In the data rows, the value 128 means zero.
Some points, one per row:
(132, 111, 97, 184, 49, 175, 243, 216, 32, 88, 130, 189, 114, 95)
(161, 143, 122, 142, 15, 173, 255, 220, 26, 83, 136, 195, 113, 101)
(138, 119, 90, 207, 159, 140, 116, 196, 97, 124, 127, 118, 122, 111)
(129, 117, 79, 221, 149, 141, 89, 120, 116, 132, 121, 118, 143, 119)
(193, 117, 84, 188, 131, 142, 98, 153, 133, 118, 122, 126, 111, 130)
(187, 124, 96, 145, 144, 117, 114, 106, 141, 129, 137, 127, 133, 89)
(157, 128, 109, 181, 130, 112, 116, 42, 156, 139, 126, 124, 99, 94)
(178, 135, 124, 114, 110, 111, 127, 5, 132, 137, 142, 134, 84, 83)
(176, 123, 85, 192, 120, 137, 142, 255, 39, 90, 139, 162, 75, 50)
(175, 129, 88, 189, 98, 105, 143, 5, 181, 139, 141, 132, 58, 39)
(196, 112, 80, 205, 78, 106, 155, 0, 168, 152, 126, 127, 42, 35)
(183, 134, 87, 104, 90, 142, 194, 255, 80, 96, 139, 160, 49, 44)
(185, 114, 78, 155, 29, 160, 248, 234, 23, 88, 143, 180, 55, 70)
(114, 108, 106, 197, 107, 114, 120, 61, 161, 128, 127, 122, 87, 89)
(83, 102, 110, 170, 130, 117, 111, 74, 152, 140, 124, 119, 92, 138)
(77, 101, 115, 233, 157, 125, 105, 89, 134, 132, 114, 116, 106, 124)
(97, 106, 113, 235, 14, 165, 255, 175, 23, 84, 133, 190, 180, 180)
(84, 100, 122, 215, 143, 144, 90, 111, 180, 131, 118, 119, 187, 191)
(90, 108, 110, 199, 145, 132, 88, 126, 164, 124, 123, 117, 191, 194)
(112, 114, 105, 141, 104, 137, 200, 255, 114, 114, 129, 142, 113, 93)
(71, 100, 121, 129, 144, 134, 97, 111, 252, 132, 119, 123, 115, 113)
(90, 105, 110, 236, 105, 135, 164, 218, 150, 114, 141, 160, 105, 90)
(68, 98, 123, 241, 136, 113, 114, 84, 171, 148, 124, 118, 121, 111)
(78, 100, 126, 147, 131, 113, 120, 58, 138, 144, 130, 129, 125, 110)
(45, 92, 146, 174, 141, 135, 137, 255, 104, 105, 150, 156, 156, 140)
(68, 97, 118, 80, 135, 113, 114, 90, 164, 131, 138, 129, 108, 136)
(71, 96, 118, 159, 134, 109, 119, 40, 217, 147, 128, 125, 162, 146)
(76, 102, 121, 181, 166, 112, 119, 64, 180, 143, 126, 121, 145, 139)
(91, 106, 114, 170, 121, 123, 106, 113, 129, 145, 124, 121, 145, 141)
(104, 105, 106, 134, 169, 132, 97, 100, 175, 147, 134, 122, 151, 171)
(93, 108, 104, 223, 146, 139, 96, 141, 143, 127, 126, 125, 165, 142)
(111, 104, 108, 184, 154, 132, 97, 110, 182, 122, 141, 124, 137, 139)
(91, 106, 107, 226, 96, 150, 199, 227, 89, 107, 129, 149, 134, 145)
(152, 122, 87, 145, 80, 147, 237, 255, 130, 110, 134, 144, 150, 142)
(74, 103, 122, 213, 125, 137, 123, 255, 115, 138, 130, 124, 132, 112)
(66, 99, 113, 119, 144, 136, 137, 189, 139, 142, 131, 120, 122, 122)
(74, 103, 118, 162, 127, 132, 146, 229, 144, 133, 128, 122, 118, 119)
(81, 102, 110, 223, 83, 150, 186, 255, 96, 118, 131, 134, 110, 112)
(85, 104, 114, 245, 115, 136, 171, 220, 136, 145, 133, 127, 87, 93)
(98, 103, 111, 246, 112, 137, 152, 255, 222, 139, 121, 122, 96, 114)
(98, 104, 114, 207, 69, 149, 195, 255, 188, 116, 135, 130, 90, 98)
(91, 105, 107, 125, 117, 141, 164, 255, 83, 132, 145, 128, 99, 117)
(167, 108, 79, 255, 19, 157, 255, 161, 70, 102, 150, 167, 158, 133)
(102, 110, 99, 135, 145, 138, 147, 255, 127, 140, 131, 119, 133, 155)
(110, 113, 99, 169, 130, 130, 136, 255, 176, 136, 141, 126, 169, 157)
(124, 109, 95, 210, 164, 127, 120, 189, 83, 133, 137, 134, 161, 151)
(114, 116, 84, 224, 152, 128, 111, 164, 111, 145, 131, 131, 154, 170)
(170, 117, 82, 246, 137, 152, 94, 180, 151, 131, 134, 125, 210, 140)
(137, 115, 87, 240, 151, 129, 145, 246, 125, 120, 139, 161, 169, 139)
(164, 114, 82, 166, 151, 119, 111, 95, 61, 128, 126, 124, 202, 179)
(178, 120, 83, 239, 134, 120, 109, 68, 131, 124, 133, 124, 205, 179)
(170, 119, 79, 168, 141, 110, 114, 30, 211, 146, 130, 122, 203, 168)
(146, 123, 80, 154, 106, 107, 127, 38, 169, 146, 130, 123, 184, 202)
(152, 115, 81, 169, 133, 109, 128, 21, 120, 143, 130, 129, 159, 152)
(134, 120, 80, 217, 134, 110, 115, 61, 154, 136, 132, 130, 175, 140)
(127, 114, 85, 153, 159, 123, 101, 63, 90, 148, 127, 124, 149, 135)
(81, 107, 103, 173, 126, 137, 152, 212, 150, 119, 133, 133, 166, 97)
40 more points follow, each with its number after it:
(151, 120, 80, 195, 107, 135, 166, 255, 55, 124, 114, 124, 96, 105) 0
(179, 124, 78, 243, 113, 139, 162, 255, 4, 127, 123, 125, 102, 110) 1
(198, 112, 81, 193, 103, 146, 152, 255, 186, 126, 116, 118, 114, 116) 2
(183, 134, 98, 147, 129, 141, 144, 220, 191, 129, 123, 120, 124, 129) 3
(185, 143, 137, 121, 137, 131, 123, 222, 108, 133, 123, 127, 135, 158) 4
(124, 155, 220, 0, 106, 144, 183, 255, 164, 117, 128, 150, 210, 188) 5
(122, 142, 162, 51, 139, 148, 91, 158, 151, 139, 127, 127, 216, 205) 6
(119, 153, 197, 0, 54, 157, 215, 168, 39, 94, 148, 175, 241, 242) 7
(145, 153, 128, 122, 149, 122, 109, 63, 233, 135, 134, 128, 242, 207) 8
(160, 139, 102, 97, 109, 111, 120, 56, 200, 153, 142, 130, 225, 195) 9
(177, 136, 90, 199, 119, 110, 126, 44, 245, 145, 123, 128, 195, 171) 10
(167, 124, 86, 177, 143, 116, 112, 41, 166, 144, 126, 122, 185, 164) 11
(161, 131, 86, 172, 136, 115, 117, 43, 165, 135, 143, 131, 128, 130) 12
(163, 128, 89, 150, 163, 119, 107, 144, 213, 140, 135, 128, 159, 101) 13
(145, 125, 113, 136, 122, 125, 103, 131, 130, 132, 120, 133, 129, 103) 14
(149, 132, 103, 124, 154, 137, 130, 194, 204, 126, 128, 122, 88, 88) 15
(174, 151, 123, 93, 155, 143, 96, 176, 133, 126, 108, 123, 105, 83) 16
(157, 150, 145, 82, 143, 130, 114, 144, 229, 127, 114, 123, 130, 87) 17
(193, 133, 123, 136, 157, 128, 113, 146, 113, 130, 127, 122, 149, 96) 18
(160, 144, 127, 51, 137, 139, 94, 107, 0, 131, 107, 120, 78, 67) 19
(118, 156, 167, 4, 162, 142, 90, 128, 40, 129, 113, 115, 53, 58) 20
(93, 163, 222, 0, 137, 129, 104, 174, 74, 121, 112, 117, 37, 66) 21
(87, 190, 255, 0, 144, 116, 108, 75, 107, 129, 123, 115, 46, 76) 22
(74, 190, 255, 0, 138, 132, 97, 118, 120, 121, 116, 124, 83, 92) 23
(60, 177, 255, 0, 112, 106, 122, 3, 178, 136, 137, 129, 124, 110) 24
(59, 212, 255, 0, 79, 104, 155, 0, 255, 155, 131, 129, 163, 164) 25
(63, 207, 255, 0, 123, 109, 130, 23, 101, 124, 135, 135, 178, 178) 26
(93, 181, 255, 0, 74, 98, 156, 0, 203, 129, 137, 131, 221, 177) 27
(84, 165, 255, 0, 104, 111, 137, 19, 105, 110, 141, 137, 193, 207) 28
(121, 175, 196, 0, 85, 97, 164, 0, 195, 138, 126, 134, 198, 192) 29
(97, 172, 205, 0, 146, 107, 126, 15, 141, 130, 142, 141, 152, 171) 30
(114, 169, 194, 0, 69, 95, 181, 0, 165, 135, 128, 136, 152, 129) 31
(119, 164, 222, 0, 70, 96, 171, 0, 117, 142, 138, 135, 105, 109) 32
(108, 161, 255, 0, 62, 94, 173, 0, 187, 136, 139, 129, 129, 131) 33
(97, 183, 252, 0, 90, 102, 133, 0, 165, 140, 128, 127, 138, 116) 34
(101, 185, 251, 0, 84, 96, 171, 0, 196, 139, 127, 128, 110, 143) 35
(95, 172, 249, 0, 72, 97, 169, 0, 132, 146, 135, 133, 147, 182) 36
(103, 159, 225, 0, 81, 101, 154, 0, 122, 143, 135, 126, 171, 165) 37
(87, 99, 123, 205, 103, 146, 169, 255, 0, 96, 100, 102, 46, 89) 38
(48, 96, 136, 171, 109, 144, 154, 255, 0, 99, 112, 110, 16, 86) 39
Which two of these numbered points are nearest to each point below, ignoring the 2 directions in which the first points spread most? Their numbers follow each, nearest first.
(131, 153, 168, 86, 123, 131, 123, 203, 107, 118, 128, 118, 203, 190) > 6 4
(172, 138, 115, 92, 131, 149, 89, 112, 99, 127, 131, 126, 32, 108) > 16 14
(59, 182, 255, 0, 151, 130, 108, 177, 252, 140, 137, 129, 92, 113) > 24 23
(151, 149, 147, 27, 124, 106, 131, 0, 161, 136, 133, 131, 178, 171) > 6 30
(183, 118, 78, 215, 155, 123, 99, 86, 156, 127, 137, 128, 217, 209) > 11 10
(152, 120, 80, 179, 132, 126, 106, 127, 229, 141, 131, 131, 150, 111) > 13 2
(53, 97, 121, 205, 123, 149, 147, 255, 0, 112, 117, 114, 0, 66) > 39 38
(163, 139, 116, 65, 144, 129, 98, 92, 0, 132, 113, 108, 89, 110) > 19 20
(50, 93, 127, 234, 157, 132, 97, 175, 25, 127, 113, 111, 128, 155) > 38 39
(104, 170, 230, 0, 34, 166, 255, 189, 0, 76, 80, 97, 143, 124) > 37 28
(102, 113, 94, 183, 125, 129, 99, 108, 213, 157, 135, 127, 12, 37) > 15 14
(177, 112, 80, 130, 142, 148, 90, 97, 188, 139, 135, 129, 61, 55) > 15 13
(129, 143, 191, 0, 104, 104, 138, 0, 178, 140, 130, 144, 208, 178) > 29 31
(177, 139, 118, 87, 130, 125, 105, 69, 0, 123, 103, 109, 132, 126) > 19 4
(140, 153, 160, 46, 160, 124, 110, 151, 148, 113, 150, 128, 176, 133) > 6 4
(103, 169, 250, 0, 115, 105, 136, 0, 244, 126, 121, 111, 200, 235) > 29 27
(157, 133, 103, 126, 140, 125, 127, 243, 0, 103, 90, 103, 142, 116) > 19 18
(123, 115, 96, 201, 161, 127, 109, 198, 97, 115, 130, 135, 213, 197) > 11 12
(178, 145, 111, 157, 125, 104, 126, 10, 175, 140, 141, 124, 131, 121) > 12 11
(117, 177, 225, 0, 140, 130, 99, 107, 157, 145, 127, 136, 96, 97) > 23 22
(193, 113, 81, 155, 181, 133, 102, 168, 154, 136, 131, 120, 102, 80) > 13 18
(81, 186, 255, 0, 75, 99, 157, 0, 160, 144, 145, 132, 159, 164) > 36 33
(178, 121, 83, 242, 168, 138, 94, 142, 202, 138, 125, 118, 98, 82) > 2 13
(133, 169, 201, 0, 113, 112, 118, 63, 142, 136, 136, 128, 101, 103) > 32 23
(123, 115, 95, 215, 145, 138, 93, 101, 168, 127, 128, 125, 137, 136) > 12 0
(147, 156, 170, 52, 119, 137, 167, 255, 197, 123, 141, 127, 109, 143) > 17 15
(97, 174, 253, 0, 123, 115, 120, 61, 22, 104, 109, 118, 232, 255) > 28 7
(179, 120, 78, 178, 154, 131, 104, 163, 173, 155, 123, 128, 214, 221) > 11 10
(183, 140, 109, 203, 139, 124, 103, 79, 0, 121, 115, 106, 139, 125) > 1 0
(171, 124, 77, 227, 154, 132, 100, 137, 72, 117, 126, 116, 139, 141) > 1 0
(139, 121, 87, 101, 123, 138, 157, 255, 175, 117, 128, 133, 154, 127) > 13 3
(44, 94, 134, 150, 151, 125, 103, 211, 111, 117, 113, 124, 60, 89) > 39 38
(177, 148, 141, 40, 134, 124, 104, 67, 196, 133, 110, 123, 128, 108) > 17 16
(132, 158, 162, 49, 144, 139, 91, 144, 141, 135, 146, 133, 41, 60) > 16 21
(118, 176, 199, 0, 118, 141, 89, 165, 0, 98, 113, 117, 250, 206) > 7 28
(134, 155, 146, 47, 92, 100, 161, 0, 204, 139, 140, 137, 153, 114) > 31 29
(211, 104, 83, 255, 148, 137, 93, 73, 109, 129, 149, 124, 134, 162) > 1 0
(69, 185, 255, 0, 41, 153, 228, 255, 62, 85, 76, 99, 124, 117) > 34 32
(57, 97, 129, 102, 143, 143, 94, 155, 172, 150, 135, 125, 148, 160) > 14 12
(164, 150, 161, 52, 156, 127, 104, 91, 136, 127, 116, 119, 87, 124) > 16 4
(148, 134, 137, 99, 107, 141, 183, 230, 0, 85, 107, 109, 108, 132) > 19 4
(62, 190, 255, 0, 158, 126, 116, 127, 66, 148, 129, 124, 169, 151) > 26 30
(165, 136, 103, 116, 147, 123, 100, 94, 148, 144, 131, 129, 255, 214) > 9 8
(120, 167, 179, 8, 140, 124, 104, 97, 166, 129, 141, 136, 70, 75) > 21 23
(162, 152, 119, 99, 141, 111, 116, 55, 168, 150, 139, 130, 254, 242) > 9 8
(110, 116, 95, 207, 114, 136, 150, 214, 93, 118, 98, 120, 115, 111) > 0 12
(153, 134, 124, 100, 64, 95, 160, 0, 152, 125, 138, 130, 139, 126) > 9 8
(102, 105, 106, 218, 140, 114, 116, 74, 130, 140, 127, 116, 44, 67) > 38 0
(139, 116, 79, 162, 168, 136, 106, 159, 58, 135, 124, 117, 97, 99) > 0 1
(123, 148, 163, 86, 91, 98, 166, 0, 178, 129, 128, 136, 151, 136) > 31 8
